In the data rows, the value 128 means zero.
Some points:
[159 146 116 126  95 121 156  81 179 167  82 121 141  90 176 127 135 158
  79  55 116 169 132 103 136 140 109 117 108  99 149 103 113 130 125 154
 120  44 159 120  99 158]
[140 107 120 105  94 128 144 137 117  76 125 133 122 124  90 177  93 128
 158 149 151  89 105 209 120  81 113 133 124 122 159 117 116 255 116 135
 137 112 173 116 133 145]
[120 108  95 108 133 153 141 111 140  90 159 117 126 191 190 164 107  97
 141 122 101  95 181 176 125 110  95 114 143  91  84 101 163 112  99 144
 110 168 187 118 203 186]
[149 103 172 122 127 113 162 161 148 134 163  86  98 161 107 146  92 112
 136  92 139 105 100 143 115 182 107 129  90 148  56 110  82 112 119 123
 180 149 141 143 175 188]
[112 204 138  75 135 144  80 137 131 111  87  88 125 120 176  98 127 185
 103 134 133 103 125 181 129 149 124 129  96  67 159 129  99 120 145 125
 157 118 118 111 222  89]
[139  89 110  80 129  89 134 121 141 148 108 120 100  83 108  95 166  64
 132  95 161 151  81 205 158 110  76 102  97  90 155 121 118 150 130  73
 105 176  89 106 104 112]
[121 178 116 130  76 133 101 128  96 142 119  99 135 114  80 119  96 101
 125 159 111 145  93 107 129 139 148 146 129 105  57 133 125 113 211 134
 145 148 199 123 144  88]
[127  88 161  93 139 139 172 159 107 123 159 104 132  99 123 146  45 187
 117 137 110 169 133 132 155 127 174 129 213 111 143 155 161 108  90 116
  86 170  86 161 186 121]
[ 82 102 126 255 132 127 126 134 114  90  93 143 106  95 138  71 134  98
  96  79 115 126 114 138 122  71 117  96 110 197  75 164 134 121 112  92
 105 100  94 125 204 113]
[102 111 118  83 151  93 131 161 173  99 122 128 181 112  87 156  91 121
 157 143 140  89 130  83 136 113 129 124 215 120 136 150 106  85 134 135
 169 123  77 135 150 114]
[172 107 118 184 141  88 157 163 184 194 142 114 102  87 107  89 135 123
 115 114 123 123 228 126 146 121 133  96 116 136 160 113 146 146 243 154
 139 136 122 141 139 165]
[164 139 131  76 230 158 171 102  85 116 137  73 100 101  92  91 127 177
 151 213 141 102 109 139 120 144 115  99 129 224 113 142 189 127 134  89
 128 128 133 101  86 161]
[155  98 126 130 122 152  87 142 131 165 130 108 146 133  78  70 182 124
  97 127 108 123 232 137 215 131 142 120 130 115 113 109 131 147  80 106
 141 103 166 179 110 152]
[153 145  51 136 110 135 129 154  75  98 137 124 132 116 115 137 183 167
 116 155 210 128 105 103 123 161 169 132 107 113 149 111  75 139 100 183
 103 114  94  93 177 176]
[136 208 152 120  73 104 137  95 153 122 163 107 107 138 100 151 107 119
 190 121  94 154 126 105 146  88 174 109  86 145  98 119 150 130  91 119
 119 132  96 157 160 143]
[141 176  72  74 105 152 140 120 140 103 138 125 165 137 153 117 130 111
 103 127  68  90 119 105  67  60 111 110 141 177 130 102 142 116 125  52
 139  80  86 153  92 135]
[119 145 171 141 173 137 127  90 100 199 155 194 177 135  79 103 194 115
 111  97 108 136 116 182  87  89  85 134 169  97 142 122 134 135 184 140
 116 164 113 132 135 144]
[131 123 151 130 169 183 138 116 142 141 108 192 111  63 115 187 153 117
 163 154 111 120 137 147  71 113  90 124  98  90  63 128 128 194 121 144
 101 112 140 160 119 133]
[167  86 120 130 132 137 119 108 123  63 112 136 145 124 127 131 140 200
 138  57 128 149 111  79 132 125 160 127 130 120 135 132 166 130 139 117
 179 177 151 114 117 102]
[ 97 124 106 112 160 109 141  92 155 118 129 129 109 173 111 157 171  98
  66 172 120 135  92 186 164 151  96 141  98 207 167 171 173 104 122 207
 135  92 116 193 143  88]
[147  87 120 158 168 115 105 144 155 202 146  64 181 122 125  99 122 165
 147 125  60  84  52 169 159  79 147 131  79 137 110 105 122 122  95 119
 107 130 124 121  96 110]
[147 139 169 140 185 108 114 119 116 159 103  97  80 173 167 126 144  53
  82 164 122 138  95  89 114  70 173 120 138 134 208  95  92 130 100 106
 154 184 177 157 123 127]
[121  86 156 136  96 206 116 170 152  73 145  82 184 134 120 162 151  97
 108 116 127 176 108 118 123 167 143 155  99 124 150 126 157 124 218  99
 120 138  98 115 149 127]
[142 112 107  72 107 110  95 139 118 199 122 186 169 146 122 119  98 137
  95 105 190 156 150  94  65 144 127 119 107 203 108 139 143 136 109 112
 104 136 194 109 172  68]
[ 92 118 112  92 131 128 125 149 156 131 135  74  93 120 199 172 165 121
 119 122 150 135  93 187  95 120 165 131 255 163  75 127 111 156 140 123
 127  90 143 123  86 145]
[131 150 111 133 147 108  93 104 136 118 147 126 115 125 106 170 140 123
 103  67 180  91 108 153  80 103 139 117 106  68  81 155 152  88  82 125
 126 124 134 135  91 155]
[ 93 104  90 132 113 111 130 116 111 109 124 124 156 107 189 134 109 120
  84 180 125 111 136  81 103 132 177 119  87 125 111 144 147 131 141 138
 132 230 131 128 107 106]
[ 87 188 164 185 164 107 217 197 165 106 106 155 144 156 111 113 128 114
 117 136 121  99 142 133 127 148 166 113  96  67 103 124 151 117 129 109
  83 114 192 118  86 134]
[161 107 156 115 103  86 144 110 141  96 139 147 150 101 109 115 137 166
  80 171  86 120  79  48 159 160 108 167 201 104 150 105 131 106 110 106
  82 111 142 119 158 127]
[136 106 146  75 140  71 132 123 105 107 149 166 156 164 140  85 132 100
 105 128  32 189 144 113 131 144 106 114 126 101  78 207  71 193 159 135
 124 147 100  98  95 105]
[ 71 117 155 116 109 147 128 100 128 185 149 163 114 121 147 125 122 109
 134 148 156  84 152  92 194 141 167 111  92 109 102 116 119 146 101 101
 159 113  74 144 100 163]
[ 95  71 137 100 138 110  99 123 114 102 169  78 105 118 113 122 109  95
 155 146  97 121 150 137  81 146 153 152 109  72 138 161 151  98 137  99
 117  59 138 103 176 100]
[138 139 206 124 125 109 124 113 117 138  93  78 156 105 113 115 160 111
 136 121 138 108 139  86  87 140 123 126 104 147 174  94 102 132  71 188
 121 114 100 108 100 166]
[129 138 148  81  86 124 113  88 152 125  96 165 137 152 139 172 110 126
 180 146  99 102 204 155 234 112 156 143 114 174 139 122  96  79 154 125
  76 126 151 109 114 204]
[144 146 135  94  67 160 115 152  70 124 119 116 120 164 144  73 104 132
 116  67 151 100 100  85 107 123 100 116 123  86 146 188 123 107 190 144
 114  88 141 160 107 116]
[ 88 141 143 199 134 114 150  67  65 190 132 138 144 146 116 186 109 143
  95 103 126 150 141 148 148 131  97  93 136  98 149 101 127 105 180 127
 148  87 118 126 116 131]
[209 138 118 230  80 157  88 122 136 110 125 174 115 144 180 124  99 123
 180 212 148 106 149 214  92 191 140  77 212 152 120 125 114 136 106  97
 138 120  97 124  92  88]
[149 148 136 184 109 102 241 108 131 119 126 119 118 136 165 119 154 135
 134 142 190 117 224 160 142  89  88 255 123 132 111 162 104 113 122 121
 148 123  96 134 117  77]
[ 92 145 124 179 173 140 112 109 146 140 141 174 156  93 143  75  70 102
 153 154 146 215  88 133 152 141  73 158 108 175 177 181 145 109  95 135
 174 106 168 145 110 202]
[143 114 144  86  93 116 103 202  94 115 110 215  98 119 157 130 139 135
 113 174 136 197 115 143 150  94  95 111 118 157  99 116 234  95 102 171
 189 107 111  81 106 105]
[ 83  76 105 136  69 140 114 138 145 128 124  96 111 124 120 124 139 192
 120 206 126 151 124  84 104 109  78 109 117 120 130 127  92  95 130 118
 122 172 168 129  95 120]
[120 103 108 110 106 122 166 140  92 142  83 161 143 153 112 122 157 144
 216 115  95 185 103 113  90 187 187 145 114 119 155 145 118  88 152 138
 138 157 130 150 160 140]
[ 62 152 154 136  74 108 169 107 171 108 175 189 127 126 166  72 132 140
 185  90 106  84 135 163 120 188 155 118 198 186 169 109 130 139 127 150
 116 130 179 132 133  99]
[105 139 115 103 158 113 105 128 104  55 124 129 105  76  97 111  84  99
 116  63 114 146 155 157 114 170 120 120 114 157 107  64  90  89 114 129
 119 132 107 160  71  85]
[147 118 110  92 149 197 143 135 156 103 134 145 122 112  94 132 100 105
 113 103 129 124 125  87 145 107 157 135 170  98 159 141  83  93  98 161
 143  99 119  74 157  73]
[159 106 170 137 169 123 111 148 114  60 170 153 146 140 175 153 140 184
 141 123 123 152 110  69 141 133 141 132  88 124 128 127 101 114 157 121
 115 151 148 157 124  94]
[120 166  99 182 194 138  97 149  81 219 128  77 136 119 141 183 176  99
 212  84 129 131 151  72 197 137  83 109 154 120 143 138 157 161 130 115
 117 139 132 129 142  91]
[144 147 119 134 130 125  92  92 190  87 104  86 126 233 103  67 104 148
 160 105 142 138  85  65 129 102 129 142 138 122  96  52 156 164 129 158
  98 102  55 131 116 132]
[ 97 154 104 185 136 134  71 151 110 212 126 143  62 149  97 176 111 134
  98  95 112  89 132 102 120 150 116 161 119 131 181 143 136 149 119 114
 122 179  89 102 100 146]
There is one direction along which these points spread out most. How far along it is each point below, from 0 to 99? 50 is the average, and the first point above lies past it. One standard deviation of the points above along it is 16.
[120 103 108 110 106 122 166 140  92 142  83 161 143 153 112 122 157 144
 216 115  95 185 103 113  90 187 187 145 114 119 155 145 118  88 152 138
 138 157 130 150 160 140] 34
[149 103 172 122 127 113 162 161 148 134 163  86  98 161 107 146  92 112
 136  92 139 105 100 143 115 182 107 129  90 148  56 110  82 112 119 123
 180 149 141 143 175 188] 48
[105 139 115 103 158 113 105 128 104  55 124 129 105  76  97 111  84  99
 116  63 114 146 155 157 114 170 120 120 114 157 107  64  90  89 114 129
 119 132 107 160  71  85] 44
[142 112 107  72 107 110  95 139 118 199 122 186 169 146 122 119  98 137
  95 105 190 156 150  94  65 144 127 119 107 203 108 139 143 136 109 112
 104 136 194 109 172  68] 40
[119 145 171 141 173 137 127  90 100 199 155 194 177 135  79 103 194 115
 111  97 108 136 116 182  87  89  85 134 169  97 142 122 134 135 184 140
 116 164 113 132 135 144] 76
[131 150 111 133 147 108  93 104 136 118 147 126 115 125 106 170 140 123
 103  67 180  91 108 153  80 103 139 117 106  68  81 155 152  88  82 125
 126 124 134 135  91 155] 57
[ 92 118 112  92 131 128 125 149 156 131 135  74  93 120 199 172 165 121
 119 122 150 135  93 187  95 120 165 131 255 163  75 127 111 156 140 123
 127  90 143 123  86 145] 46
[159 146 116 126  95 121 156  81 179 167  82 121 141  90 176 127 135 158
  79  55 116 169 132 103 136 140 109 117 108  99 149 103 113 130 125 154
 120  44 159 120  99 158] 61
[ 95  71 137 100 138 110  99 123 114 102 169  78 105 118 113 122 109  95
 155 146  97 121 150 137  81 146 153 152 109  72 138 161 151  98 137  99
 117  59 138 103 176 100] 34
[147 118 110  92 149 197 143 135 156 103 134 145 122 112  94 132 100 105
 113 103 129 124 125  87 145 107 157 135 170  98 159 141  83  93  98 161
 143  99 119  74 157  73] 29
[ 82 102 126 255 132 127 126 134 114  90  93 143 106  95 138  71 134  98
  96  79 115 126 114 138 122  71 117  96 110 197  75 164 134 121 112  92
 105 100  94 125 204 113] 63
